Each path below is one point turned by a fixed rotation once a step. After each direction that follows a path, write how fast that rotation turns it, in deg/step (0 if it stays still).
Each turn is a multiple of 5 degrees from 10 to 175, or 0.
Each row of a path follows its step; steps can be skipped.

step 0: [ 17   4 -11  51  30  27   0   0   4 -16  -1   0  61   3 -20  -7  20  16
  20   7 -17   3   1   5 -25 -30  16 -41 -32   0 -58]
step 1: [-13   3  15   0  15  -7 -13  27 -24  -6 -14  -1 -12 -44  51  13 -17   2
  26 -20   4  -7  11 -10 -17 -41   7 -48 -54  13 -45]
step 2: [  1  -3  14  44  28  27  -8  -6 -30  51  24  24 -10 -48  21  47  21  -5
  22 -27 -20  11  -8 -15  22 -11  18  22 -10  -1 -30]
step 3: [  9  17  -2  79  14 -12 -72 -17  26   0  -1  27  -1 -11  -9   6  -6 -23
  28  -6   5   8   7 -19 -22 -19 -27  18 -21   4 -17]
step 4: [ -2  21  13  -4   8 -23  -4 -25  28  29  21  -2   9 -62   6 -46 -36  -3
  49   0 -13  21  -6  16 -32 -28  -7  11 -17 -17 -35]
step 5: [-20  -1  -6  28  33 -22 -18 -48 -44 -13 -12   4  26 -61  -1  -6 -10  14
  18  -5 -46  -4  11  34  -3  -8  39  14   0  22   7]
step 6: [ 12  18 -39  -3   7 -12 -27 -13  12   8   7  26  -2 -55  -3  12  35 -28
  -7   2 -35 -23  -1 -17 -46 -31   5 -14  -7  60   7]
step 7: [ 20   1   6   2  42   3 -25   5  26  32  18  53 -23 -32 -27 -21  -5  34
   0  27 -15  11 -16   2 -24  22  42 -28 -22  22 -32]
step 8: [-32 -17 -39  26  28   0 -15 -19  35  -2  13  12  -2  -5 -10  -8 -30  20
  26 -28   3 -46  12   0  21 -29  56 -20 -16  19 -37]
Speeds:
[ 14 -11 -10 -11   9   6 -13   0 -14   7 -10   8  -4   1  11   7  11  -6
   1   0  -6  -2  -7 -17  -3   0  -2  15   6   1  10] -> 95
[  1  -4 -17  14  -5  -9  -3   5 -10   0   9  16  16   8   1  -9   5 -12
   0  -2  12  -7   1   6   1 -12  -9 -12   5   2   9] -> 130
[ 11 -14  -8   8  17   9  15   1  16  -2  -6  -2  -6   2  17   4   1   8
  -8   4   9   8  -1   7   4 -10   1  -8  -2  12   3] -> 45
[ -2  -9 -13  -9 -11  12  -1   5 -13 -11   6  -1   3 -11 -13   1   6  15
 -14  14  -4   3   2  -3 -13  -7   7 -10  -8   3  -2] -> 55
[ 11  -4   6 -14   4 -11   2  16   2   4  -5  17  -6  -8   8 -12 -11   0
  -7   0  -1   5  11   4  -6   0  -2  -8  -6 -21  -2] -> 120
[ -1  -8  -1   6  -1   3  -3   6 -13  11  -6 -16   3   9   1  12   3  -3
  -6 -14   6  10  -2   1  -1  -3 -12  -3 -17 -13 -20] -> 35

step 0: [ 18  29  27 -17 -12  23  23  11   1  14  -7  31  15  27  10 -30 -42 -19
  13  27  35 -25 -45 -19  30   1 -52   8  12 -12 -19]
step 1: [ -5  10  33 -31   5  21 -38   8   7  -2 -19  21 -27 -34  18  19  12 -32
 -17   6   3 -30  36 -30  60  14 -10  -4  -1 -46  -2]
step 2: [-16 -37  19  52  24  12 -16  -2  36  23   5  46  26  -8 -24   4  13  13
   4  10 -11 -19  19  26  59  22   2  22 -10  17  20]
step 3: [ 33  -7 -16  -4   7   9  29  12  39 -22  -7  10  31 -10 -50  19  -4  -2
 -16 -16  12 -52 -55  -3  17  12 -44 -18 -14  22   1]
step 4: [ 29   9  15 -25   1 -45  12  25 -25  -1  -5  33 -23 -28  -4 -10  29  20
 -31  14 -10 -28 -29 -42  50 -11   8 -10  15  -2 -43]
step 5: [ 19  -2  39 -16  56 -18  -8  10  33  46 -12  36 -17  10 -28 -15  29 -34
 -24  23 -32  11   7  24   1  -8   0  35   1 -17  -1]
step 6: [ 32 -15  18  12  -9  49  -5  10  10  46 -28   8  24  20 -23 -11  54   0
  -7 -32  33 -16   8  15  -2 -14 -42 -17 -29  14 -22]
step 7: [ 33  -4 -28  -1 -21  61  28  -7  -5  -6  15  22 -42 -41 -33  13  29  19
  -6  10  27  -4 -22 -13  31 -16  14  26   0 -17 -28]
step 8: [ 13 -47  -5  -5  22  -7  -5  39 -11  -2  45   4   8  -1 -38  13  36 -14
 -43  -1 -28 -27   7  -7  -9  10  51  21   0 -40   1]
Speeds:
[  2 -12   3  15  14  -9  -5   8   9  12  -3 -14  -5  -5   5   4   1   5
  -3  17  -7  -5  15   8  -7   8   3   1  14 -10   1] -> 110
[ -6 -15   0   9  -2 -13   8  -6 -11   5  -9  14  10   1  -5   3   7 -22
  -1  -3   4   4   8   9  -7   3  -4   7  -2   8  17] -> 110
[ -9  11   6   2   9  -1  -5   5   1 -13  -5   8   3  -7   8   0  -8  -9
  10  13  -8 -19   0  10  16   4  -9 -11  -1  13   2] -> 25
[ -4   0  -1   6  -5   1  19   7 -12  -1 -18 -12 -13  -3  -1   4   1   7
   6  10  12 -11 -10 -13  -4  -3 -14   4  -7  -5   6] -> 110
[ -5  -2 -17   5   7  -6 -10  -2   7  -3  -3  11  13 -13   5 -12  -1   0
  -4  13  10   3  -1  -6  -9 -11  -2  -3 -19 -14  -7] -> 0
[ -4  -5  19 -18   5  -6  -1  -1  -4  11 -13  -1  -6   8  -3 -10 -10  -9
   1  12   6  14  -1   1  -5  -8  -4 -11   5   3 -16] -> 70

step 0: [ -1   1 -20 -30 -18  32 -16  -3  12  -3  41  -6  19  -4  39  -8 -57 -13
 -24  15  31  -4 -18  12 -15  19  -4  53  32  14   7]
step 1: [ -6   8  -8 -12 -26  67  -7  39  -7  15  16 -16 -14   2   9  -7  28 -16
 -30  37   9 -47   3 -12  -2 -15   5  15   5  40 -30]
step 2: [-12  36 -44   1  14  -1 -25  37 -21 -46  -2 -25  -7 -13  15   1  20 -20
 -10  36  36  16  -9 -30  10  -3 -36 -20 -17  11 -33]
step 3: [-10  -2 -47   0 -13  -1 -13  39  23 -26 -26 -10  21 -30  19 -17 -15  -9
 -37 -17  25  21 -44  27  -5  41   4  27 -21  11   6]
step 4: [ -3 -12 -12   9 -20  38 -39  25 -11  29  10 -34  28 -50  16 -20  -5  -2
 -19 -25   8   8   5   0  17 -32  40  39  13  17 -16]
step 5: [-13   2 -46 -13 -17  12 -43 -24 -16 -19  20 -21 -17  -5  34 -25  10  -1
   1   5  22 -20  -5 -35  39 -30 -21   0  34  42  15]
step 6: [-25 -10  -9 -25 -36  17 -20  19  34 -21 -32  -9  16  -4  13  15  41 -21
 -47  -7  20 -24 -33 -27  20  16 -31 -26  -4   7  15]
step 7: [ 16  -7  -6  -1  11   2 -20  41 -15 -25  -1  13  38 -56   5  22 -16 -19
 -63 -37  15   8   3 -38   0 -14  -4  -2   4 -13 -17]
step 8: [ 31  -9 -45  28 -18  18 -12   9   0 -32  34  11 -21 -29  24  -7 -43 -18
  -5 -44  15 -29 -19   3  16 -11  29 -10  10  30  12]
Speeds:
[  3  -9  -3   8  -1 -15   0  -2  -4  -7 -12 -12   6  -5  -4   8  -1  -1
 -14 -10  17   5  12   9 -22  10  -2  -4  -3  -6  -1] -> 90
[-14   1   4  -3   2   3   3   3  -6 -12 -20   1 -16  -9   1   7  -7   0
 -12   8 -11   8 -11   6   6  -9  -8  -3  -4 -18   2] -> 90
[  4  -5 -10   9  -3   4 -11  -2  -4  -4  -4  -2  -6  -8 -13 -15   7   7
  20  -7   2  19  -7  11   5   3  13   7  -9  -5   1] -> 65
[ 11  13   3  -1  -2  10 -11 -19  -7  -1 -15  -4  -8   1  -4   2  10  -2
  -2  12   6 -14   5  -1   5  13   9   4  16  -7  -1] -> 85
[  5  12  -5   4  11  -5  -6  -1  23   3  -6  -3  13   6 -10  12   4  10
   0   3   7   4 -13  -4  11   5 -17   3  -9  -5   4] -> 100
[ 12   8   8 -10  -1 -13  -8  -3  -1   8   4   0  -5 -12   2 -12  -9  -4
   4   7   8  19  -2 -20  -9  -7  -9  -1   7  -9  -7] -> 145

step 0: [-27  19  26 -11  10 -45  -7  59  17 -13  19  22  42  15 -17  -7   8  30
  10  -8   5   1  33  19  -2  37  11 -10 -43  -1  21]
step 1: [ 14  20  12 -26   6  10 -33  29  27  49  54 -35  15  10 -39  13 -33  28
   3  22  10  -7   4  -3 -18  -4  21 -15  30  14  17]
step 2: [ 32  29 -39  -2 -22 -23   2  -2  -1  25 -11 -50  17 -19 -34  -8   8 -10
  14  12  -9  22 -15  61  -2 -22  19   8 -26  40   8]
step 3: [-35 -12 -18  19 -12  12  -2   2  16  27   8  24   9   3  -1 -28 -12  13
  58 -37 -48   1  22  21 -14 -19  31  44 -12  31   7]
step 4: [ 22   3 -11 -24 -34  21   9  -4  43 -27   8   7  33  55 -53 -11  -5  -5
  24 -38 -10  -2  -6 -36  -5 -33   8   0  -6 -20   0]
step 5: [  4  36 -22 -14  -7 -11  -8 -33  -7  51 -18  -3 -16  41   7  -6 -29 -18
  12   6 -16  36 -45 -19  16 -37 -27   4   5 -29  31]
step 6: [-19  31 -31  -7 -11 -28  -2  -8  -7  14 -11  40  39 -15  31 -10  27 -35
  41 -17 -19  -6   6  -4  59  14  -9 -33 -18  -9   2]
step 7: [-20  30  22  10   3  51  -8  -4  -6  22  33  33  33  17  -8   6 -11 -16
  38 -28  49  -6  -6 -16  13  48  -4   6  31 -11  -5]
step 8: [  3  45 -18  23  -1  -1 -14 -30 -16  10 -21  16  36  15 -43  12  24  -5
 -42   7  52  16 -21  -4 -33   7  -7 -34  -1  15  29]
Speeds:
[ -7  -4   5  -7  -2   7  10  -6  -7  11   3   2 -12   1  13  -1  -9  17
  11   4   4   9   0  -6  -3   5   6   9  17   6  20] -> 170
[  0   5   8  -7  -6   9   1 -11  -2   9  -2 -15   3  13 -20  18   2   1
 -11   6   3  -2  16 -15   1  -1  -5   7   4  -3  -3] -> 110
[ -7   2 -12  -5  10  -1  -3   0  -7   2  -9   4   6   7  11   0   4  -5
  -8  -9   9   0 -16 -24  17  10   7  10  -1  -4  -6] -> 40
[ -1   7  16   1  -8  -7   2  -3   7   9 -14  13  -2 -12  -4  -6   1  -1
  -5 -10   2  11  -1  -2   1  17 -15 -12  15  -6  -8] -> 40
[ -7  10  11  -9  17  -4   3  -2   9   1   9 -17   0  -5   4  -7  -8 -16
   7  14  -3   2   5  -3  16   6   3 -14  -2  -3   6] -> 70
[ 11   4   2  -1   2  -7  -2  14  20   9  -7 -18   3   2  12  -3   7   4
   1   1  -6   6   2  -8 -18  10   6  10  -3  11  -8] -> 35

step 0: [ 25   0   2 -14  -9 -27   6 -11  42 -17  16  -1 -22  20 -15 -15 -11  -1
 -19 -48  29  37  24  32  14 -25  31 -28  11 -19  45]
step 1: [ 20  33 -19   1 -17  28   1  14  16  38  46   0 -16 -17  26  17 -19  24
 -31 -17  12 -28  -3  30  -6 -19 -13   9 -15   4  62]
step 2: [ 16  21 -18 -23  18  -4  11  35 -11  14  -1   6  12 -13  12   3 -13  -5
 -29  11  66  13  14  11  45 -30  14 -13 -22  57  -4]
step 3: [ -8  41 -18 -41   4   6  15   8 -44   8  -9  12  31 -39  17 -36 -24   1
 -13 -24  17 -14   0 -12 -23  15  54  18 -18 -17  12]
step 4: [  6  21  15 -58 -17  19  42  13  16  -8  25 -10  18 -10 -42  13   0  17
   1  -8  10  -4 -28 -60  -5 -17  17 -13 -24   8 -28]
step 5: [ 28  -4  23  42 -33   3  31 -29 -37  -1  -1 -17  25 -50 -23  -3  10  11
   0 -21 -19 -15  27 -39   3 -36  28   0   1  17   1]
step 6: [  5   8  -6   5 -48  10 -23  -9 -46 -58  24  28   5  -5  17  13  26  -5
  -7  -2 -12   0 -41 -26  -2 -20  -2 -50  12  20  -4]
step 7: [ 11  28  -1  10   0 -10   8 -34  27 -56  -3 -15   5   5  31 -15  -9 -16
 -37 -25 -23 -26  10 -19   4   4  -4   4  58  38 -22]
step 8: [-38  35  20 -16 -55 -17 -33 -24   5 -13  32   8 -15  42 -14 -26   3   2
 -19 -27   3  10  38 -10  32   0 -10   1  20  -7  25]
Speeds:
[  8   2  -9  -4   7  18   1   2  -8  -5  -4  -2  17   1 -15   5  24  -2
   0   7  -7   3  11  -6 -13  -6   5   1   4  -8  -7] -> 45
[ 13  -1  16  -9  -2 -13 -16 -12   4 -13 -11   7  -5  -7   0  11   4   9
   3   3  -2  -9   7   0 -12  -3  -8  -8  12   3   7] -> 45
[  5  -5  12 -13   4  -9  15  -3 -16  17  -5   5   1  -8  -6 -14   6  15
  -2   8   5  -2 -15  -2  -8   2  -2   4  -4   4 -10] -> 45
[ -4   7   2  -3 -10   0 -22  -3 -20   8   4   2  -5  -7  -5 -15   0  -9
   5  -9  -9  -1  -1   9  -3  -7   5   7  -1 -18   8] -> 145
[ -3  -6  -5   5 -15   2  -4 -11  -5  12  -2   8  10  -8   2   4   6 -17
   9  15   5  -1   6  10   0   5   3  -9  -8  22   3] -> 100

step 0: [  2  26 -25  48  34  14 -18 -15 -11  25   3  -3  10 -31 -18  38   2 -21
  -4  22  -7 -16  16  15 -18 -45 -39 -38  27  -1  -5]
step 1: [ 38 -17  33   1  -9  23 -29   3  32  23  46 -11  -4 -35 -17 -28   8 -43
   5 -17  10 -19   9   3   0 -28 -19 -40  -7  21 -30]
step 2: [-43 -27  22  13  14  11  16  -9   6  53  12 -13  22 -29   7   5  -1 -27
  23 -14  13 -52   8  43 -35   9 -17  14  -2  20   9]
step 3: [ 16   1  29   4  35  49 -40 -36   2  19 -13 -30  10   1 -22   5  13 -27
  17  32  48  22 -10  23 -26 -19   7  22 -15  16   9]
step 4: [  1   7   3   3  35  18 -32  -6  12  64  37  -4 -62  -5   4  26  17 -20
  14   5 -15 -13 -30  21  -5   1  20 -19   6 -21  18]
step 5: [  9  19 -10  31 -27  33 -15  -6 -39  40  35  22 -10   0  25 -11  -9 -27
  -4  17  18   3  10  34 -24 -42 -24 -18  13  28  30]
step 6: [ 35 -18  23  14  20 -11   6 -11  36  53  21 -20   0  20   3 -43   1 -25
  -4 -12  26 -28 -23  -3  19 -35 -36   3  -7   9  35]
step 7: [ -9   9  35  35  37   2   0  36 -11  40 -28 -19  21 -34  15  -3 -22 -30
 -19 -13   3   1 -42  47 -22 -11   9   1   2   3  23]
step 8: [ 21   4   2 -21  21  -8 -60 -25  -9  51   9 -33  12 -28 -13 -38 -18  20
   8  16  -3  27   8  26 -15 -31  20 -10 -17   0  21]
Speeds:
[ -6 -14  -5  11  15   0  -3  -9 -17 -10   8   6  10   4   7   7 -14  12
  -3  -2   4   1  15  10  -2 -10   7   1   6   7   4] -> 140
[  4 -15  -1   0   4  -1  -3  14  -4  16   3  10  -1  -7  -2   4 -16  -6
   7  18  15   4   1   2   3   0 -11   1 -10 -16  -6] -> 0
[ -5   0   0 -10  -6  16  -5 -10  -8   4   5  -2 -16  19   9  15   3   4
  15   9   5   8  -1  -4  -4  14   8   7   3  -2   5] -> 60
[-12   3  15   3  14  16   0  -8  -1  -5 -10   0   0  -3   9 -14   5   8
  -3  12 -10   2  -6   4   9  -4  -6   5   4 -20  -7] -> 90
[ -3 -15  17   5 -11  -8   7  -2   8  -1   3  11   0  15   3 -15   1  -7
   8   1  -4   2  10   8  -4   8 -17   5  10  10   2] -> 90
[ -4   2 -12   1   5 -24   0 -10   8   4   2 -15 -13  -5  11  -1  -2   1
  12  -1   0  -8   8  -4  -5  -9  -3  15   8 -12  -5] -> 170
[ -1  -5 -20  -8   0   4  14  -9   0  16   0   0   3 -11  12 -13   8   1
 -14   3   5  12   8   6  -2  15   3  -4   3   6  -7] -> 120

step 0: [ 40  14   9   4   9  -4   4 -17  -6 -30  20 -23   9 -12  20  27  -8  -4
 -21 -25 -28   5  -9   1  14  23  32 -10  -1  20 -48]
step 1: [ 22  -9  18 -37   3  26 -22  22 -15  12  -9 -24  13  -4  24   4 -20  -1
 -31  14   4  45  -2 -14  27 -34  17  -3  12   7 -14]
step 2: [  5   3  -5 -23   5 -13  25  -4   3  -8   0 -42 -10  10 -12   1   3  11
   1  31  30  24  10 -47  31  35  13  -6  10 -21 -27]
step 3: [  9  12 -27 -34  13  -8   4  -6 -17 -12  27  10 -13 -31  -7 -10  -9 -17
 -37  -8   1  32   9  -2 -33  19  29   0  23 -27 -25]
step 4: [-26  -3 -28  -1  -2  20 -12  20 -39 -25  -7   5 -11  18 -10 -49 -18   6
 -20 -10  -2  48 -10 -27  18  -5 -11  10   8  -1  -3]
step 5: [  9  20 -12  -2  -1 -14  27 -17 -11 -16  31  -1  -7  32 -16  -6  11  16
  33 -33  -1  27  -7  -4  10   5 -19  20  12  -3 -56]
step 6: [-10   2   5 -29 -17  37  11  -4 -23   4  42  17  26   7  36  -6   6  -1
 -26 -31   6  -3  -2  -9 -17 -28  11  21  -7  -9 -34]
step 7: [-36  17  -5  -4  -2 -19  11 -14 -18   7 -22 -25  31  12  25 -18  15 -14
 -10  -9  -9  -1  -1 -53  37 -22 -17   1  -4  -3 -22]
step 8: [  0  31 -20 -39   5 -27  19 -24  31  41   2   5   0  -6  15  10   9 -21
   7 -13  10  35  26  -1  -3  -4 -16  28 -13 -17 -18]
Speeds:
[  2  -9  16 -10   4  -2 -11  -9   4  11  -6  -3   4  15  17   8   8 -13
  -5  13   0  -5   8 -11  -3   1  -1  -6  -2   4 -15] -> 60
[ 16   8  -1  -2 -22  10   3 -23   5   7  -7  -2 -11  -2  -9  -4  -4  -6
  14   0  -9  -1  -3  -9  -5   7   6   4  -5  -2  -3] -> 130
[ -8  -3   2   1   5   2   7   1   6   3   4   0  25   0  -9  -6  -9   2
  -4  -5  -2 -11  -1 -11 -20  14  18   3   6   7  -2] -> 110
[ 11 -16   1 -10   1   2  -8   3 -13 -16   8  -3  -1  -1 -18 -13  -7  -1
   7  14   4   2   7  -2  -8   1  -7 -12   7 -10  -7] -> 35
[  4  -2   2  -1  12  -5  14  10   5  18  -4   4   6  10  -5 -18   0  -4
  16   9  -5  14 -14   0   9  -4   3  -9  -6   4   1] -> 120

step 0: [ -9 -22 -20  -2  25  10 -31  50 -22  11  26  -7  38  -2  -4   3 -40   8
  37   9  -4   3  44   0  -2  -9  46 -20   2  18  21]
step 1: [ 31   9   6  52 -21  15   3  49  39  -8   8  44 -14 -24 -10   4  -2 -23
  18 -19  19 -26   4 -20  -8 -20  32 -22   3  14  14]
step 2: [  7   7   6  -5  27 -17 -21  39   1 -25  -1  20 -10  15  17  31 -61   4
  44  41  17 -19   9  -2  -3  20  15 -25 -22 -19 -24]
step 3: [  4  13   4  43  31  25 -23  22   3  30  18   4  15 -43  29 -11   9  -6
  17   5  15  18  21   6 -23 -19  39 -42 -39  12  -4]
step 4: [  6 -21 -27  -5   3  18 -33  76  11 -18  37   4 -26  11  -7  11 -17  -1
  16  -2   1 -25  -8 -13   0  10  56  12  -8  15  11]
step 5: [ 28  46  -6  31   7 -16  37  58  11   4   5  47   2  -7   7  21  -9 -17
  34  14   7  17  21  12 -19  17   5 -32 -11  10   0]
step 6: [ -7   8  15  -3  38  15 -62  13  -6   0  26  25 -19 -42   0   1 -37 -12
  54  15   6  10  -8   1  18   7  34 -11  -9 -18   3]
step 7: [ 45   4 -10  34  13  24   8  48   1   1  -5 -12   9 -11   0 -19  -9  16
  36  14  -7   0  29 -19 -31 -19  50  16 -31  32   4]
step 8: [  9  10  16  30  -6 -25  -9  58   3   4  41  24 -50  -3   9  19 -18 -16
  13  -5   9  -5 -27 -41  11  28  18 -15 -30  -3  -1]
Speeds:
[ -2  -1   9  -9  14   7 -15  -6  -8  11  -5  -4  12  -6   3  -5  -4   3
   2  13  14  22  -9  12   3  -6  -1 -10   0  -1   4] -> 110
[  2 -14  -8   5   0  -7  13   6   6   2   4  16   9  14 -10  -8   5  -9
  -3   8   5   8 -11  -5  20   3   5  -9  10   3   3] -> 95
[ -1   1  -3   0  -9   4 -11   2   2 -12   4  -5  -4  -9   6  -5 -14 -11
 -14  20   2  -4   7   5  18   8  -6  11   2  16  -4] -> 160
[  0 -12 -11  -1   6  28   0   3  -2   5  -3 -11   3 -11  -4 -11   7   4
   3   1 -14  -7   5 -14   7   7  -4 -11   1  -3   8] -> 110

step 0: [ 43   7  25 -11 -16  -3  27 -21 -23 -41 -34  -1  33  41  24   3  13   9
  -3 -34  -2 -36 -13  15 -24 -12  38   1 -24  16  12]
step 1: [ 19  37 -20  34  -5 -13  18  15  24 -14 -23  33 -43 -23 -16   3   9 -20
  24  12  -6  -8  42  23 -28   3  -9  38  26 -31  14]
step 2: [ 19 -11 -11 -20  15  32 -43  34  -5  -2  13 -19  12   0  18 -16  11   7
  -7  49   9 -44   3  30  29  24  -7  16 -34 -18 -44]
step 3: [-24 -15   7   8 -37   9  14  23 -17 -55  46   4  34   1  12  26  14 -16
  37 -14  36 -14  -9 -10 -24 -41  -5 -16  13  -2   6]
step 4: [ 29  21 -20  -5 -40   0 -28  28   4  38 -26  -6  -6   4  -6   6 -18  15
  22 -34 -19  -4   0 -30 -22  -2  -9  21 -42 -37  49]
step 5: [ 44  26  15 -16 -16 -15  13  11  21 -25  -9  -8 -28  30  38 -39  20  26
  -3  15 -12 -32  -2  37 -22  -6  11 -20  -1  44 -23]
step 6: [ -9  11 -11   1 -20  -3   3 -38  -1 -28   6  39 -17 -17 -27  55  12 -23
   1  37  34 -35  35  18 -26   4  -7  32 -20 -15  -5]
step 7: [ 37   0  20 -19   1  16 -20  40  -7 -35  -5  -7  48   5  16 -12   9  -9
  16   8 -17  -3   8   0  51  12   8  23  -7 -64  10]
step 8: [ 10  -5 -23  43  -7  26  -2  44 -13 -19  34  -1 -11   0   8 -22 -19   7
   7 -17   8 -43 -26  10 -44 -53 -12  10  28  15  10]
Speeds:
[  5   6 -12   8  -1  -5 -15  -7 -11  -5  13   6 -11   3  11   1  -2  -6
   0  -1  15   3  15  -1  14   9   6 -19  -5   1  -4] -> 95
[ -9  13   3   2  -8  -5  22   9  -6 -11   6  -5   3  14  -5 -19   4   0
  -1  10   5  11  11  -1   1  -5  -6  -6  12   1   2] -> 155
[  0   5  -2  -6  19   1   1   1  12 -10   6  -3  -8   2   1 -11 -15   3
   5   3 -21  -2   1  -4   4  -2 -12 -11 -16 -14  -1] -> 130
[-12  -1  -8   2   0  -2  -3   8   8   6 -13   4  -8 -10   9  -1  17   1
 -16  21  -2 -14   2  -6  -3  -1  -9 -13   1   6  -7] -> 100
[  8  -2  -5 -21  -2   0  -6   4 -11  -2 -12  -6   9   8  -1 -12  -3  -3
   1   7  -2  -5 -16   1   2  21   9 -12   9  -3  -4] -> 145
[ 15 -11  -6 -14  14 -11   1  15   2   5  14   4  -7   2  -3  -3  18   4
  -4  -1   2   5   3  -6   7   7  -4  11  -1   5  17] -> 130
